In the data rows, the value 128 means zero.
Here are some points:
[ 61 143  92 143  19 215 116 197 181 121 190 186 205 255 217 149  89 213
 112 194 123 255  58 126 134 180  81 120 103 192  72 255 255  74 215  94
  96 122 206 190 232 135  86   0 255 134 129   7  72 117 200 182  72 102
 173  72 214 154 186 118  62 165  76 167]
[143  98 104 155 106 117 126  93 117 160 117 162 165 103 108 126 106 142
 138 146 189 110  87 155 138 103 124 133 125 100 156  96 139 150 152 125
  90 133 163 122 127 148 160  69 146 132 111 128 109 104  89 196  80 156
 139 126 141 152 155 126 171 160 106 148]
[147  90  93 114 105 145 150 130 111 161 134 105 126  86  80 147 116 195
 125 146  99 118  87 105 102 125  96 150 149 149 114 125 140  88 151 144
 128 131 110 117 100 127 178 137 105  87 140 153 133 107 121 180 105 135
 157 157  60 128 152 129 122 121 133  83]
[138 121 127 119 113 106 191 146 150 108 151 157  95 121 158 115 160 106
 176 118  88 145 100 113 140  92 121 109 124 165 115 160 112 135  84 111
 138 110 122 110 137 139  98  92 112 157 135 134 148 125 151 123 150 112
  61 107 152 153 155 114 104 151 161 129]
[145 125 157 122  84 106 148 117 142  77 126  68 177 116 130 124  99 139
 143 103 106 113 129  76 107  84 141 155 160  69 123 119 116 149 158 157
 144 164  79 145  93 117 127 157 139 170 168 127 141 142 107 104 111 131
 117 121 116 124 157 132  91 141 107 141]
[145 126  67 131  66 166 145 108 133 109 183 129 121 109 135 128 108 131
 122 133 129 147 166 190 123 121 149 154  89 129  80 139 167 135 109 125
 101 201 143  74 142 135 135 117 130 129  87 140 117 103 119 140  96 127
 128  96 123 187 120 172 141 134  92 119]
[115 169 111 126 103  82 175 158  85 144 123 135 216 170 139 140  38 127
 120 143 132 131 155  93 124 148  51 177 148 143 132 234  64 106 115 118
 141  97 184 182 123 122 135 122 172 147 156 130  95 140 167 153 129 114
  77 120 155 153 125 146 137 134  93 168]
[147  66  81 109 107 206 123 156 123  85 161  78 126 105 114  98 151 127
 163 118  96  86 144  96 121 130 139 111  54 151 143 116 191  79 167 108
 112 141 136 167 121 121 164 118 148  96 126 103 184 160 117 136 123 173
 153  74 119 133 136 133 109 164  91 111]
[217  85 128  84 111 116  69 145 168 123  98 148  97  88 143 114 111 138
 136 113 107 111 115 107 175 134 170 103 172  91 146  94 115 114 178 123
 122  93 155  97 112  83 164 134 161 104 107 177 159 117 123 105 115 162
 193 162 152 154 163 126 166 111 107 102]
[ 56 174 110 160 134  58 105 180 158 110 148 123  88 121 141  87 153  98
 122  72  64 120 140 116 121  97 120  62 128 170 107  83  70 128 177  91
 194 113 113 133 125  98 186 185 121 157 122 151 154 122 177  91 142 144
 154 170 116 123  47 123  77 139  91  89]
[222 104 115 193 132  77 171  84  75 157 168 166 195 177 172 170  80 173
  81 139 169  77 243 138  94 212 120 166 126 145 183 185 111  55 167 169
  85  53  93 136 215  95  86  92 111 135 114  92  32  77 121 124  83 125
 106 163 154  85 165  97 203 119 169 164]
[154 165 137 130  97 133 152  96  67 148  93 131 138 119 107  81 134 128
 109 195 117 117  99 162  93 127 115 169 107 155 147  82 114 120 158  94
 165 127 130 163 142 173 151 162 115 125  75 137 105 125 102 119 148  81
 102 107 133 112  90 130 139 122 124 201]
[ 86 160 162  93 117 134  92 161 148  86 113 193 139 153 129 129 100 116
 171 112 166 150 116 129 159  90  63 124 158 131 107 123 149 155 136 117
 125 163  76  46  92 140 130  88 169 125 119 175 123 158 166 142 117 108
 117 145 180 190 102  83  85 135 100 152]
[129 153 215 142 129 107 126 104  69 146 152 148 169 175 113 108 140 179
 105 101  82 105 144 163 104  94 146 130 174 143 126  90 104 120 143 126
 122 151 108 156 139 177  88  81 110 107 180  88 115 125 106 142 156 126
  92 101 124 165 159 113 145  99 169 124]
[134 135 141  91 189 174 129  97 146 119 105 102 123 157 122 148 126 177
  93  85 101 167 114 162 176 154 104 139 169 107  63 139 191 117 170 142
  46  37 141  93 120 143 129 154 138  54  76  78 132  98 116 152 100 117
  91 136 141  88 142  47 135 104 141  92]
[138 171 100 176  79 115  84 150 126 123 155 126 154 112 215 113  98 126
 154 154 124 162  96 160 132 196  31 124  67 132 180 131 158 156 123  99
 166  97 228 133 218 150  98  24 144 177 119 141  62 130 126 145 108 142
 171 105 211 182 202 154 154 142 119 139]
[120 106 135 138 127 146 132 146 150  86  90 122 107  97  93 133 131 140
 148 159 141 130  99 147 134 124 173  71 133  90 107  80  66 104 117 111
 140 150 141 112 102 137 123  97 143 104 101  96 123 134 100 151 135 124
 189 125  98 138 117 125  95  91 113 133]
[131 114 121 117 149 209 147  78 185 147 142 111 111  58  99 134 207  70
  53 125  76 109 171 145  94 117 201 119 147 107  99 102  55 126  91  95
 133 162  92  61  72 191 155 178  49  65 117  59 122 141 142  53 159 139
  88  97  99  67 150  93 142 124 146  36]
[175 145 176 133 101 106 118 111 155 128 138 125  60  75 125 150 155  65
 128 131 113  46 216 159 132  65 101 180 112  77 131  89  98 124 114 123
 155 185  97 166 125 119 147 158  60 125 162 158 173  88 141 113 147  99
  62 139 140 105 123  92 195 144 107 132]
[127 159 150 120 106 108  73 138 126 139  97 158  98  73 153 203 152 106
 176 149 171 136  98 153 102 133  86 142 105 106 129 130 154 106 130 131
 129  93 139 101 157 119  61 143 171 162 111 121 116 107 117 138 130 130
 154 163 171 114 125 127  90 132 110 182]
[184 121  92 124 155 127 166 133 146 117  79  58 183 130 144 113 110 141
 115 122 114 101 101 151 166 146 119 136 113 115 179 128  83  83 157 121
 108  86 166 150  99 144  82  89 213 133 131 163  98  97 118 143 147 103
 107 135 124 165 147 138 137 139 126 111]
[118 163 177 153 172 125 152 146 132 123 138 174 148 146 171 155 155 119
 121 109 111 165 179 133  66 118 158 146 177 151 208 197  61 128 107 134
 135 114 109 156 101 115  59 132 127 158 140 108  90 111 131 101 116 107
  91 128 157 120 101 115 110 148 130 114]
[134 115  91 152 129 164 173 145 145 129  92  88  83 135 146 152 169 111
 116 120 105 124  86 137 128 143 101 106  93 101 121  97 160 151 109 146
 114 136 146 122  63 147  82 111 105 165 139 161 139 130 128 166 122  90
 158 106 123 137 135 129  49 133  98 119]
[111 128 127 107 155 139 116 159 120 107  69 116  73  54 135 144 194 157
 170 161 117 116  69  94 149 136 108 161 130 139  85 104 138 150 121 163
 143 100 104 117 150 124 139 171 125 149 171 118 159 156 197 148 129 180
 120 117 130 123 125 119 105 145  70 105]
[255  77  89 124   0 213 121 191 178  87 207 147 247 225 255 106  20 204
  69 149  46 109 176 110 153 255 127 206  56 165 175 255 214   0 255 171
   0   0 199 187 247  70  70   0 255 192   0   0  61  14 174 251  32 106
 185  58 247  36 233 117 138 247 153 230]
[166 117 174 167 157  94 103  75 143 162 146 142 178 137  82 152 130 146
  95 175 146  84 122 140 127 148 104 126 100  65 149  74 161 186 133 115
 184 128 105 187 121 119 102 142 133  76 127 138 114 104  87 126  94 182
 161 148 156 130 149 143 186 118 185 138]
[119 130 143 158 106 138  73 151  99  78 102 151 124 154 115 122 197 107
 123 116  85 173 176 119 128 131 139 120 119 126  83 145 125 155  73 137
 119 224 168 133 110 181 131 192 136 133 186  72 184 145 148 124 151 155
 106 114 113  89 124 123 107 152 130 100]
[123 144 141  89 110 132 186  92 115 119 152 170 111 173 123 134 133 113
 118 112 159 134 114 166 120 123 143 125 153 133 120 115 131 115 154 102
 180 138 154  99 197 103 119 113 135 116 145 179 125 100 163 165 158 112
 156 137 138  97 133 158 163 137 137 123]
[201 194 101  81 136 111 161 122 122 191 116 126 199 186 199 127  78 176
 121  83 123 142 145  70 125 175  77 160 184 166 149 192  87  92 198 171
  98  54 146 161 163  75 146  50 163 158 109 157  50 117 129 176  99  92
 147 172 161  85 141 136 190 140 148 156]
[ 77  98 149 113 146 159 127 108 160 124 129 112  81 101 108  82 114 140
 161  98 139 160  64 106 121 122 167 116 163 143  97 105 129 170 117 100
 166 163  93 146 119 145 167 175  92  90 132 154 160 167 128 104 166 101
 114 119 124 185  50  93  90  78 123 122]
[156 108 109 116 178  29 118 167 102 138 118  90  96  98  85 104 176  96
 124  79 118  82 118 102 164 136  84 148 142 162 143  90  89 136 130 161
 158 137 161 178 118 118 127 172 106 147 153 153 126  96 109  87 119 101
  73 148 149 125  96  98 131 105 172 102]
[136 146 117 124 123  74 139 135 110 135 114 112 124 141 125 108 149  93
 101  72 150  53 145  70 107 154 101 144 131  84 143 113  45 132 160 153
  97 155 144 148 160 113 126 155 150 142 115 174 147 113 132  87 108 156
 105 115  98  84 153 124 106  83 140 146]
[169 139 136 130 159 145 168 118 117 154 132 115 162 165 107 142 131 132
 137 137  90 125  95  96 113 115 132 180 109 108 121 176  80  90 150 172
 116 137  77 104  89 133  73  86 166 187 187 158  97 165 128 123 120 131
 155 130 123 135 152  68 128 104  77 134]
[114 160 154 125 145  99 143 107 110 120 115 159  57  98 130 146 117 153
 126 169 151 103 142  63 190 161 134 142 159  96 109 109 142 120 100 195
 149  87 115 173 143 127 108  95 113 148 114 116 108 138 126  81 178 107
 124 120 152  83 162  75 142 151 139  98]
[113 152 126 150 149 174 101 121 130 140 134 114 148 160 108 138 116 107
 142  97 134 143 125 111 145 116 155 128 122 156 131 153 105 119 119 124
 146 100  79 118 135  92  69 105 129 150 196 133  94 154  99  73 138 131
 100 138 153  62 107 101 125 149  78 117]
[144 167  82 157 158 146  99 140 122  99 140 142 132 102 121 162 107  91
 116 100  84  80 175 117 107 120 166 135 145  83 195 116 109 107 140 165
  70 101  48 121  48 133 148 148 114 124  92  98 208 131 125  96 126 116
 139 102  94 152  89 162 125 131 170  77]
[144 120 113 164 107 132 111 153 130 123 121 126 147 125 156 146 118 128
 124 145  85 164 165 114  99 116 135 156 127 167 141 172 130  83 114 112
 123 159 163 104 139 131 130  79 106 156 129  73 117 158 158 129 163 138
 142  91 172 101  91 155 123 107 119 145]
[121 133 114  99 148 151 148 112 160 160 140 132 152 119 150  97  94 156
 116 165 122 119 132  96  90 116 174 143 128 117 129 141 146 110  83 141
 187 160 126 111  82 131 182 128 162  95 132 152 133 107 124 131 136 100
 124 112 141 102 108 117 145 168 139 102]
[111 114 109 176  56 149 138 108 149 104 197 171 137 169 194 108  92 168
 152 168 129 174 114 141 165 154  91 153  96 171 121 223 223  58 151  86
  81 152  69 142 197 115 121  56 193 177 119  56 107  88 125 128 138 124
 193  90 142  75 119 109 106 153 128 141]
Here are 10 more points, each followed by its number:
[ 97 144  98 127 131 132 143 109 106  89 140 131 146 116  85 145 102 161
 128 120 108 132 125 142 122 177  67 145 131 137  91  79 132  86 116 148
 119  71 150 150 125 137 175 120 127 107 171 134 134 173 157 138 104 124
 124 142 105 174  95 147 154 149 146 134] 0
[166 169 184  89 162  86 137  74  67 162 106 115 113 171  69 137 126 142
  85 121 133 136 201 165 133  95 129 173 182  99 141 124  76 144 122 140
  96  95 113 116 131 104  95  98  98 163 159 116  80  84 122  90 168 161
  76 162 163 124 131 120 205 118 136 119] 1
[132  99 107 111 114 101 116 172 136 157 170 134 188 103 150 140 120  96
 148  65 143  84 104 159  89 143 143 149 165 116 162 120 105 109 168 144
 125  85 154 125 129  97  96 105 150 143  80 135 106 122 165 145 137 125
 167 158 146 116 103 121 126 107 212  53] 2
[ 89 149 161 135 159 167 103 145 118 108  96 143 105  97  78 112 130 140
 130 172  99 117 138 114  73 125 155 112 112 117 167 121 142 146  85 106
  97 111 127 178 150 120 149 146 155 152 110 133 156 115 144 106 125 136
 145 145 151 140 116  90 159  95  98 117] 3
[131 156  86 178  83 143 146 107 146 109 149  68 135  98 123 142 140 120
 157 107 111 163  77 135 139 160 137  93  88  78  97 126 185 143 149 116
 160  71 116 138  87 116 136 148 161 163  68 123 120 115 109 132 145 130
 138 111 116 175 129  91 100 140 104 168] 4
[160 126 130 104 125 152 153 105 140 114 153  79 152  95 120 108 112 161
 113 110 105 116  97 137  91 113 126 128 122 154 173 136 122 166 122 136
 150 182 137 117 137 143 102 112 130 146  73 159 156  88 128 113 140 135
 144 128  94 104 125 144 156 128 144 121] 5
[115 114 172 177 162 164  99 151 166 110 202 102 124  63  97 116 186 107
  90 122  99  87 255 132 123 103 227 172 138 172  90 104  50  89  80 169
  68 198  46 137 117 133 201 169  46 124 171  51 164 123 128  49 138 133
  87  78  32  23 108  27 118 100 138  98] 6
[152 155 140 108 127 122 123 159 103  81 117 120  86  35 128 166 179 100
 139 126  84  72  79 136 125 129 150  83 125 134 164 110 131 111 112  87
 113 156 152 129 144  81 125 115  87 201 104 180 160 134 134 145 125 141
 148 164 179  93 177  99  71 160  92 121] 7
[112 146 119 110 197  74 132 142  80 148 126 103 159 121 150  65 142 128
 116  98 117 140 148  76 132 112 103 154 166 124 109 133  33 111  86 110
 110 119  61 177 137 100 152 153  67 168 165 199  85 150 114 138 178 117
  76 159  96  72 112 162  97 150 172 165] 8
[127 147 149 103 141 104 186 169 144 115 132 151  60 129 161 163 162 132
 124 145 142 111 133 147 140  94 128 144 116 144 120 107 122 107 145 118
 146 114 145 114 167 150 108 165 111 121  89 152 133 119 116  77 124 120
 179 159 128 159 138 138 119 164 100 135] 9
Which of these numbered points is nearest to each point below, looking only along the 6 directions in which the first points spread most? Its number follows each.
[141 142 142 132 156  52 149  87  77 116 101  93 153 102 107 116  84 119
 151 101 125 111 171  69 111  72 120 140 162 107 158  79  70 148 101 138
 160 133 107 191  81  79 101 184  62 173 193 173 148 127 104   1 186 180
  54 168  91 148 146 115 139  89 136 135] > 8
[131 130 125 103 137 168 195 174  63 134 125 138  86 198 157 123 104 120
  87 102 148 148  75 131 123 135 123 108 133  92 123 142 117 113 128 162
 158  97 174 144 125 120 153 111 140  74 110 152  99 144 165 127 154 145
 189 131 104 154 113  68  95 124 126 126] > 0
[ 99 121 146 136 133 130 112 173 144 165 121 128  86 110 102 143 112 152
 128 132 115 133 123 142 150  97 128 143 158 142 152  65 142 168 131 113
 124 171 115  76 143 163 183 207  86 118 109 116 136 114 112 121 199  89
 116 120  89  82  55 171  76  95 124 119] > 3
[118 148  70 179 157 152 104 154 200 153 175 154 131  73 156  91 212  80
 136 127  91 107 141 130  77  69 148 104  79 165 139  91 133  82 100  80
  88 224  89  97 101 121 163 157  88 176  94  98 150 138  77  43 151 137
 135 164  99  80 123  80  81 125 137 133] > 3
[158  93 119 141 161 169 106  82 136 140 113 118  99  68  92 128 112 110
 134  70 116  73 127 116 164 147 142 148 138  27 187 130 105  88 147 125
 114 167 143 162  76 142 143  60 115 139  97 169 177 132  99 118 152 131
 125 153 114  90 131 122 146  96 115 116] > 5
[ 89  78  44 153  76 152 160 104 132 139 111 153 119 136 137 138 163  91
 116 173 159 132 112 121 136 125 125 111 142  99 151 163  93 169 143 125
 150 140 114 170 122 141 104 149 143 140 135 176 135 132 144 169 122 164
 116 168 185 139 118 124  68 105 118 122] > 9
[136 159 134 152 119 167 106 137 135 110 186  83  56 103 113 127 146  60
  84 114  79  68 229  87 147 116 180 105 142 155 108 105 105 131  85 127
 101 171 106 138 101 114 182 166  56 102 161  69 152 122 116  59 173 159
  59  51  88   0 119 105 131  88 130  88] > 6
[164 137 156 152 134  85  72 137 109 127 139 124 132 156 172 145 135 125
 134 180 144  99 207 124 136 153  98 142 154 131 157  97 196 104 128 111
  82 105 140 115 159 123 151 120 122 127 167 109 152 134 136 147 161 187
 166 127 113  80 123 112 184 138 124 186] > 5
[ 91 106 145 145  93 112 151 176 152 117 121 124 159 107 123 172  87  95
 148 143  79 133 123 127 168 123  96 148 126 141 145 120 133 146 102 114
 166  81 102 115 166 115  83 115 172 148 123 127 124 142 162  87 124 147
 121 135 151 167 156 144  95 156  89 171] > 9
[126 107 124 172  83 177  42 104 109 150 134  92 109 103 139 127 128  92
 155 107 127 168 131 102 124 123 105 104 110 104  67 109 172 125 182 129
 117 165 111  77 166 120 154 105 146 130 119  81 158 126 181 163  72  95
 170 100 160 120 126 138 106 124 103 120] > 4
[159 146 140 135 119  92 139 121 117 161 101 169 171 149 129 150 138 132
 154 173 152 121 164  95 127 107 124 147 118 103 149 122  78  99 116 146
 126  69 149 157 135 138  78  93 130 162  87 101  76  99 155 118  44 104
 135 127 159 151  87 159 172 122 147 147] > 2
[ 82 123 158 182  86 110  61 170 170 122 153 127  62  64 115 115 161  78
 149 175  86  60 129 133 137  69  92  63  77 101 123  67 118 154  76 102
 148 138 131 122 170  97 118 136 121 179 113 129 238 122 141 165 160 132
 108 126 117 167 111 128  61 173 101 105] > 7
[131 131 133 148 101 117 153 156 112 166 104 151  82 134 140  77 181 125
  94 177 102 142  74 166 125 114 113 124 132 141 118 154 163 180 121 133
 158 134 151 131 165 105 138 161 141 162 124 164 130 135 108 153 144 117
 166 153 108 170  98 155 111  66 101 132] > 9
[115 112  92 114 132 109 147 135 135 125 102 110 141 140 106 119  80 160
 119 117 180 159  89 131 111 103 126 135 138 153 153 144 103 125 156 125
 115 120 181 145 116 145 141 188 145 118 130 104  91 158 128 144 167 127
 108 135 141 165 108 139 108 149 176 151] > 0
[164 169 207 140 164 133 116 147 165  63 198  67  16 117 135  95 148  66
  95  86 113  91 214 112 103 112 243 175 167 146  91 115  27  39 126  98
 124 204 110 152  35 134 195 185  14 110 123  90 173  77 150  33 139  68
  23  66  15  83  67  72 125 149 132 114] > 6
[ 66  91 163 100 146  91 150 133 116 114  90  84 150 143  58  93 155  24
 146  97 142 145 163 105 151  49 104 111 188 122 103  82  35 136 148 120
 157 178 175 186  97  76 104 245  73 198 184 127 123 159 160 105 180 144
  77 157  35 131  90  86 137 111 167 104] > 8
[147  69 143 137 104 106  66 136 108 113 131 130  44  49 117 179 147  99
 147 130 144  86 133 159 169 106  99  80 100  66 113  22 188 174  53 123
 170 195 137 162 132 121 156 207 122 117 124 120 189 148  98 119 120 122
 132 121 176 123 142 217 166 111 149 139] > 7
[147 136 102 125  99 133 127 144 128 144 139 125 179 138 188 114 133 126
  88 104 118 162 127 118  85 169 133 113 148 173 146 196 165 100 178 143
  64  79 173 180 201 105 108  96 190 133 125 129  99  72 141 183  74 108
 155 118 156  99 168 121 108 118 110 179] > 2
[195 170 146 164 177  60 138  72  55 142 139 176 186 151 109 125 133 124
  54  91  73 102 225 136 175 166 204 198 175 104 180  82   0  51 140 165
 137 118 155 108 128  71 108 123  74 118 160  99  89  86  73 116 149 122
 116 109  87  46  96  77 230  67 136 150] > 1
[120  95 204 144 162  65 170 151 100 118 169 100 110 152 124 189 114 100
 159 103 146 124 173 119 121 125 100  98 145 130 136 132  65 145  71 101
 155 143  99 117  69 114 128 203 106 186 191 165 133 126 168  87 237 142
 108 190 124 119 126  87  64 117 127 102] > 8
[154 142  89 130 150 179 145 155  91 137 142 165 167 142 131 125 114 122
  98  95 127 165  94 130 117 120 136 143 144 100  93 165 101 107 132 116
 156 101 132 141 166 148 130 110 152 119 161 121 165 141 111 122 111 128
 179 115  68  65 174  77 186 121  47 109] > 0
[118 119 152 196 110 120 138 143 165 116  82 108 152  79 146 115 140 127
 125  87 156  89 136 185 110 125 149 153 156  67 109 138  93 165 116 132
  91 126 122 142 146 106 158 136 156  90  88 139 153 110 114 156  79 158
 139 159  95 134 116  81 155 122 121  66] > 5
[127 186 156 119 196 115  89 131 122  47 209 101  56  71  99 126 148  85
 112  84 100  66 205 114  80 123 242 141 143 147 107 121  36  48 103 112
 106 220  85 176 109 122 165 189  48 101 115  72 194 113 154  53 182 175
  41  94 102   5 113  51 113  97 156  62] > 6
[111 118 119 114 143 113 136 141  76 135  80 114 120 116 106 132 135 106
 141 117 133 115 127 131 135 107 127 108 160 102 160 106 143 148 135 117
 208 131 167 150  64 123 119 133 166 117 111 150 170 131 178 125 151 119
 145 109 105 179 143 171  90 177 102 130] > 9
[135 152 125  96 179 138 147 123 154 126 121 154 171 121 113 106 119 170
 140 130 117 117 116 123 111 160 148  99 103  90 187 112  96 134 133 151
 123 126 136 193  63 110 172 106 111 113 107 125 172 105 116 121 144  62
 138  84 108 146 181 162 164 151 126 139] > 5
[107 173 167 184 145  84  86 117 104  75 170 110  61  46 125 147 192  34
 214 114  95  25 253 114 171  71 200 106 128 128 111  51  76 133  49 103
 108 199  37 144 166 140 175 127  31 108  93 102 237  73 196  27 193 129
  56 144 164  16 156 143 126 102 143 113] > 6
[134 119  96 106 183 212  95 131 130 150 136 117 107 112 134 120 132  92
 161 114  88 106 116 133 118 128  92 130 105 114 134 102 145 147 183 113
 123 102 179  94 105 135 149 134 150 140 117 139 155  98 151 143 109 128
 135 150 130 149 182 128  86 168 106  59] > 4
[199 113 130  76 173 130 160  89  57 221 173 175 204 159 145 143  71 179
  78 120 181 151 142 123 108 192 163 229 183 133 205 157  36 137 148 133
 103 107 189 201 147  92  98 118 161  92 176 151  46 131 124 136 107  80
 100 152 136 132 108 101 204 158 119 117] > 1
[180 123 176 105 167 139 118 146 147 140 122 118 147 115 139 134 104 113
 131  96 113 103 175 216 156 161 127 149 128 116 118  74 137 159 108 224
 112 160  83 115 112 127 117 166  82  70 130 104 128 171 109 135  90 105
 118  91  98 131  98 129 173 107 132 131] > 5
[169 144 129 102 167 130 157 100  93 154 120 131 146 151 172 179  95 157
  46 112 170 118 189 124 130 187 183 191 150 124 130 163 113 106 112 137
 104  38 153 171 136  85 166 101 138 104 125 109  98  81 115 122 118  96
 141 140 125 127 107 146 200 172 101 113] > 2
[184 156 159 149 165  59 119 102  66 164 118 138 107 133 100 101 103  80
  90  79  89 141 202 132  99 140 156 215 191 105 155 134   0 144 132 178
 101 118 129 137 118 131 138 135  66 129 179  91  54 121 114  93  79 127
 102 134 125  90 143 116 233 148 194 142] > 1
[161 186 171 114 155 115 181 144 113 192 212 163 150 191  78 115 125 152
  72 146 137 138 172 162 146 130 110 128 149 107 140 163  97 129 135  87
  93  54  81 128 105 152 157 127 134 117 137 137  88 133 114 143 137 122
  93 186 110  81 135  69 139 108 135 164] > 1
[120 217 127 128 150 202 132 145 102  88 164 112 100 146  90 128 130 132
  97 131 116 121 165 167 114  68 241 157 132 177  46 118 142  99 131 175
  57 200 124 138 125 133 172 152  81 151 165  58 162 130 149  47 162 150
  68  22  66  41  99  40 124 176 149 122] > 6
[111 139 115  88 109  79 125 173 114 163 110 125 158 132  97 133 165 134
 106  95 114 163 125 127 113 143 144 104 161  97 128 136 130 153 140 173
 111 126 147 116 157 161 119 123 125 130 124 144 121 100 161 133  91 150
 107 122 115 142 122 161 117 122 173 137] > 0
[158 179  97 105 173  95 144  91 112 127 101 118 156 162 121 129 157 125
 134  85 113 122 170 139 166 107 141 134 150  78 125 146  88 121 125 203
 127 138 149 114 166 107  63 170 117 153 155 142  98 148 164 136 139 138
  70 196 143 137 105  93 124 132 132 136] > 8
[132  94 144 126 145 111 113 102 179 148  90 144 138 129 131 128 106  91
 142 150  74 110 191 125 155 163 159  87 194  92 134 135  83 132 133 126
 135 178 152 133  99 110 111 165 135 130 196 144 136 149 146 133 167 153
  92 165 122 185 104  85  82 108 118 131] > 3
[ 78 149 159 171  75 170 131 138 123 118 157 132 119 159 135 169 105 108
 158 149 136 122 140 129  99  96 165  91 149 150 122 127 155 123 117 141
 128 188 146 106 137  97 155 138  80  98 106  65 212 148 159  79 141 132
  99  88 169 145 181 141 103 119  72 128] > 3
[ 78 112 155  87 188 130  91 122  72 155 133 176 141 130 180 129 174 153
 128  91 121 102 104 152  75 110  83  74 137  99 126 141 147 144 121 129
 161 136 117 160  84 133  96  93 126 144 115 158 101 147 128 157  93 116
 148 131 127 168 128 128 138  91 131  98] > 0
[ 96 153 129 110 153 124 154 125  83 116 129 138 183 215 111 170 134  99
 158  97  88 158 147 104  96 142 113 100 153 164 151 141  64 112 126 141
 111 129 150 150  89 111 127 148 159 146 137 141  99 152 189  75 148 155
  96 120 122 100  71 124 105 100 128 147] > 8
[169 136 160 127 133 127 133 107 100 132 130 145 111 147 137  92  76 111
 107  77 155 113 155  99 129 163 104 142 158  94 194 126  76 124 144 125
 129  83 119 108 132  76 100  76 139 170 142  76  96 201 106 145 181 123
 120 161 133 124  76  85  98  97 105 153] > 2
[ 89 127 149 100  87 189 132 129 103 156 128 108 111 111 136 127 121 151
  91 155  79 158 127 132 102  93 147 168 146 166 107 127 150 122 137 102
 123 118 112  84 114 207 128 146 143  91 120 134 134 170 138 108 166 127
  72  81  94 149 187 124 121 142 142 102] > 3
[118 111 114 171 117 148 151 116 130 142 162 111 125 162 144 187 118 153
 135 130  91 141 128 126 130 143 168 118 103 144 143 142  92 102 139 113
 140 152  92 165  61 113 153 122 169 175 143 112  90 112 130  59 140 148
  71 119 117 138 100  77 111  99 126 142] > 3
[ 81  54  97  95 122 155 107 152 188 103  89 157 137 147 111 128 184 181
 164 126 186 168  74 162 124 137  85 133  92 128 112 120 216 133 107 127
 197  94 135  82 132 113 122 131 192  80 122 167 146 133 129 209  86 136
 235 140 151 196 169 168  71 185 129 131] > 4
[176 131  75 116 135 152 151 135 100 116  85 165 161 107 138 150 102 138
 161  67 114 114 117 161 180 104 126 100 150 170 140 148 165 117 187 111
 121 119  93 113 118  96  91 149 141 120  98 110 133 131 146 138 134 117
 110 149 176 161  80 169 114 103  70 150] > 0
[164 155 141 150 127 127 106 106  69 140 166 155 133 169 160  76 130  65
 121 111 111  88 181  81 183 154 102 106 114 105 140 122  92 133 136 173
 112  85 143 161 144  95  89  90 129 173  82  63 124 122 119  60 146 160
  84 146 123 121 160 132 104 135 110 171] > 2
[120 156  70 152 120 127  90 128 107 140  95 140 103  95  96 124 140 146
 125 158 159 153 132 143 153 115 142 170  95 109 129 113 138 154 142  98
 127  89 116 114 179 111 149 148 116  97  81  88 126 161 132 145  55 142
  88 110 134 103  80 175 142 149 139  98] > 5
[ 89 109 105 102 128 146 131 178  99 119  78 142  89 135 158 123  97  99
 126 125 149 138 105 103 131 161 112 126 115 120 152  92 192 155 142 141
 128 117 148 128 117 106 151 122 162 102  94 148 124  77 135 148  62  83
 174 138 122 156 143 161  97 114 117 134] > 4
[146 130 112  83 121 138 104 142 186 144 218 124  68  84 113 136 136 115
 135  91 114  99 102 115 126 104 206 118 148 149  86 125 118  61 136 168
 106 239  67 147  92 101 175 120  35  90  86  55 211 127  85 113 117 110
  53  57  92  62 111  96 102 111  92  97] > 6
[117 129  81 100 108 186  89 132 189  98  88 113  92  74 119 124 102 131
 136 129 153 186  60  90  88 130 113 112 125 136 112 146 203 117 182 188
 179 138 116 112  51 168 135  62 185 141 131 125 184 181  88 111 140  67
 224 152 107 195 129 128  81 170 125  76] > 4
[158 163 101  85 130 106 147  94 115 197  81 130 130  64 144 152 145 162
 119 167 133 185 106 150 138 167  84 127 135 105 143 111 126 144 126 141
 112 108 120 139 126 172 135 136 132  90 166 126 142 132 102 145 104 140
 131 169  92 131 122 170 149 140 147 116] > 0
[ 93  90 149 132  86 152 102 141 119  99 150 130  74 126 154 148 144 106
 151 146 110 155  91  84 108 153  86 102 111 131  85 161 172  73 179  87
 115 149 113 135 127 124 146  70 151 128  73  98 121 150 144 161 137 129
 117 129 166 130 141 152  83 118 133  84] > 4
[ 74 106 108 100 122 145 128 181 156 144 105 136 129 128  91 122 166 152
 185 117 181 169  62 133 133  86 110  81  38 159 149  65 141 133  86 122
 118 136 131 145 135 143 146 105 107 129 108 147 169 107 167 156 131 142
 184 136 137 213 184 157  88 108 102 181] > 4
[159 175 173 122 146  75  71 126  91  94 128 126  90  87  60 150 129  46
 170 121 110  36 211 125  88 149 164 168 140 104 124  37  34  74  74 106
 159 125  99 168 110  75 137 119  72 169 175 185 143  78 143  98 169 194
  72 154 149 120 158  70 129  60 141 129] > 8
[126 170 192  94 158 105 183 129  79 137  95  81 165 160 127 129 104 140
 110  77 135 136  90 152 135 145 126 133 206 117 146 115  40 145 119  80
 151 106 187 148 122  69 100 111 116 171 155 141 109 116 173 130 134 131
 103 194 138 146 117 121 134  81 135 130] > 8
